Each path below is one point turned by a fixed rotation once a step. After each direction that follows a path, write how fast that rotation turns it, in deg/step (0 if it stays still).
Each turn is a multiple of 5 degrees from 10 to 175, or 0.
Each row of a path follows its step; steps can be skipped.
Path 1:
step 2: [ -8  -2   5  -8  -5  14 -22 -11   7   9 -16   9 -24  30 -14   8 -26  -9
 -12   6 -52 -15   7 -12 -20  14  13   7  17  21  15  25 -16 -35  17   8
   9  -8  15   2 -31 -15  -4 -25 -39  -8 -19 -30   3  46  19  -7 -11   0
  13 -17 -42  -2  11  -7  15 -38   7  -2  -1 -25  17  26 -12]
step 8: [-28 -17   6 -37 -37   1 -16 -13  -2 -12 -23  10 -11  -1   3 -20  15  15
  -5 -21  -8  -6  -3   1   7 -15  24  57   2  22 -23  -9  16 -25   3   0
   5  42  -4  -8 -33  -6   5 -12 -12  25   2   8 -14 -14  32 -25   5  14
 -17 -13 -30   8  20  -4   3 -49   4  15 -11  15  -6  27  -2]
step 9: [-18   1 -22  16 -49   4   7  -7 -37   7 -18  18 -18 -15   1  18   3  -4
 -14 -11  -1   3  -5   7  -7  13  -9   6 -12  10 -13 -19  15 -13  -4  11
 -41  -5 -14 -27  -8   5 -22 -21 -24  12  -8  11  13 -36   4 -11  -3 -11
   0  -5 -57  -3 -44  19  21 -26  41  12  -3  21  -5  11 -33]
step 11: [ 16   8  -3 -19 -28  18  -5 -35 -13   6 -12   0  18   4  -5 -14  15   4
  31  -5  -8  11  14  18  10  16  -5  28   2  19  -6  -2 -14 -27  27 -23
  15   8 -22 -37 -40  -3 -24  -3 -38 -14  22 -13   5   2   8 -15  19  33
   8  -3 -43 -41 -24 -10  -2 -21   2 -15 -14 -29  19  14 -19]
step 18: [-32 -10 -15  11 -16  -1  16 -33  -8  17   9  26 -26  35  34  -4 -14  -7
  15 -33 -27   0  -7  -4 -20  11  -2 -13  15  -6  12 -29  17   2  18   7
 -30 -27 -15  -6 -19  26  20 -13 -15  -8 -17 -19  11  -8  20 -27  21 -33
  15  -6 -54  19   5  10  19   1  -6  15   9 -24  19   1  10]
step 25: [ -1  -6 -19   7  12  -3 -22  -6 -10  11 -16   3  -2  -3 -21   8   0  10
  20 -19 -26   8  -9  31 -39  -3  15  43  -4 -25   4 -28 -20 -39   7   1
  -3 -12 -28 -24   0  -7  -6  -3 -17  26  11  19  -6  -3 -37  -1 -15   4
  10 -55 -54 -31 -16 -19   8   5  15 -21  -3   5  15  11 -12]
step 27: [-10  28   9  17  -4  -8  16 -17  -5  46  -3  19  -7  10 -13   7  18   7
   9 -16  12 -15 -29  -5 -25   7 -11   4 -10 -10 -11   8   4  -2  16   3
 -11 -24 -12 -11 -44  -4 -26  20 -19  28   0  -4  34 -26  -1 -33 -18  -5
  19   2 -40 -10  -1  25   7 -34  25  16   8 -20  32  25 -38]
step 30: [-18  -7  16  19   8   7  42  -4 -38  32  -1   4  15 -10  46  11 -23  -1
   6 -13 -29   2 -35  13 -10  12  38  15  -3 -20   1   3  11 -13  -2 -15
   5 -13  12 -26   4   4 -32  -2   7  18  -1  21 -18 -19 -12 -24 -12  -7
  12 -26 -51   3 -13 -26  -2 -19  15  12   1  -5  36   6 -14]
[  4  -2  -9   0   5  -2  -3   7   2   7  -2  -3  -6  -9   4  -6  -1  -4
   5   1  -3   1   7  -3  -1   5  -3  -4  -3 -12   1  -9   0   3  -3  -3
   5  -7  -4   4   0  -7   4  -5  -3   4   3   0   4  -1  -4   0   0  -2
   7   6  -8   0  -7   4  11  -1  -3  -1   0   1   5   4  -6]  160
[  4   6  -2   7  -3   6  -4  -7   2  -4   0  -8 -10  -4  -3  -2   1   6
  -6  -2   1  -5   7  -1   3   2   1  -1  -4  -3  -5   0  -3   1   7   4
  -6   4  -4  -4   4  -5 -11  -6   4  -3   9   3  -6  -4   4  -1   4   0
   0   0  -3  10  -1   3   4   2  -2   2  10  -6   3  -7   6]  125
[ -2   1   5  -1  -1   0  -1   0   1  -2   7  -8  -5  -2   6 -10   2   5
  -2  -4  -5  -2   3  -3  -1   3  -6   5   2  11   4   8  -8  -2   3  -4
  12   0   1   3   5   3  -4  -1   0  -2   1  -8   6  -4  -4  -3  -1   7
   1   2  -6   3  -3  -1   4   1   1  10  -7   4 -10   7   3]  120
[-11   1  -1   2   9   0   8  -3   1   3   2  -4   0   5   1  -3 -12   0
   2   2  -3  -1  -8  -4   3   2   2   1   0  -1   2  -3  -4   7  -2  -2
  -3   9   8   7  -1  -4   7  -8  -2 -10  -2  -8  -3   1  -3  -1   1  -7
  -2   5  -3   1   3  -6   6  -7   2   1   3  -1  -3 -11   3]  25
[ -3  -1   1   6  -6  -7   0  11  -1   1  -4  -7  -3   0  -8   5   2  -6
   3  -1  -1  -4   1   2  -4  -6   4   3   8  -1  -1  -2  -2   4   1   2
  10   3   1   0  -2   1   1 -11  -1   5   8  -2   1   2   4   3   3   6
  -3  -4   3  -8   1 -11   1   0   0   5   5 -14  -3   1   2]  125
[ 14  -4   1   0  -2   4   5  -5   6 -12  -3  -3   9   0   9  -5   5   1
   1   1  -1  -2   0   5  -6   1   3  -2   7  -5  -2   1   0   5  -7  -1
  -4  -6   3  -3  -2  -4   4  -2  -5   1   2  -7   1   4  -2  -3   1  -6
   1  -8  -7  -1   3  -4   0   7   5   6  -6  -6   1  -4   8]  95
[ -2  -7  -1  -4  -4   0  -3  -6  -2  -5  -4   5   1   3  -2 -11  -1   4
   5  -7   0   5   2  -8   4  -4   2   0  -2  -5   4 -11   3  -3   0  -6
  -1   6  -4   3   0   3   5   1   1  -5   0  -3   1   2  10   8   1   1
   3   2   3   0   4  -3  -5   4 -10  13   4  -1   5   8   5]  140
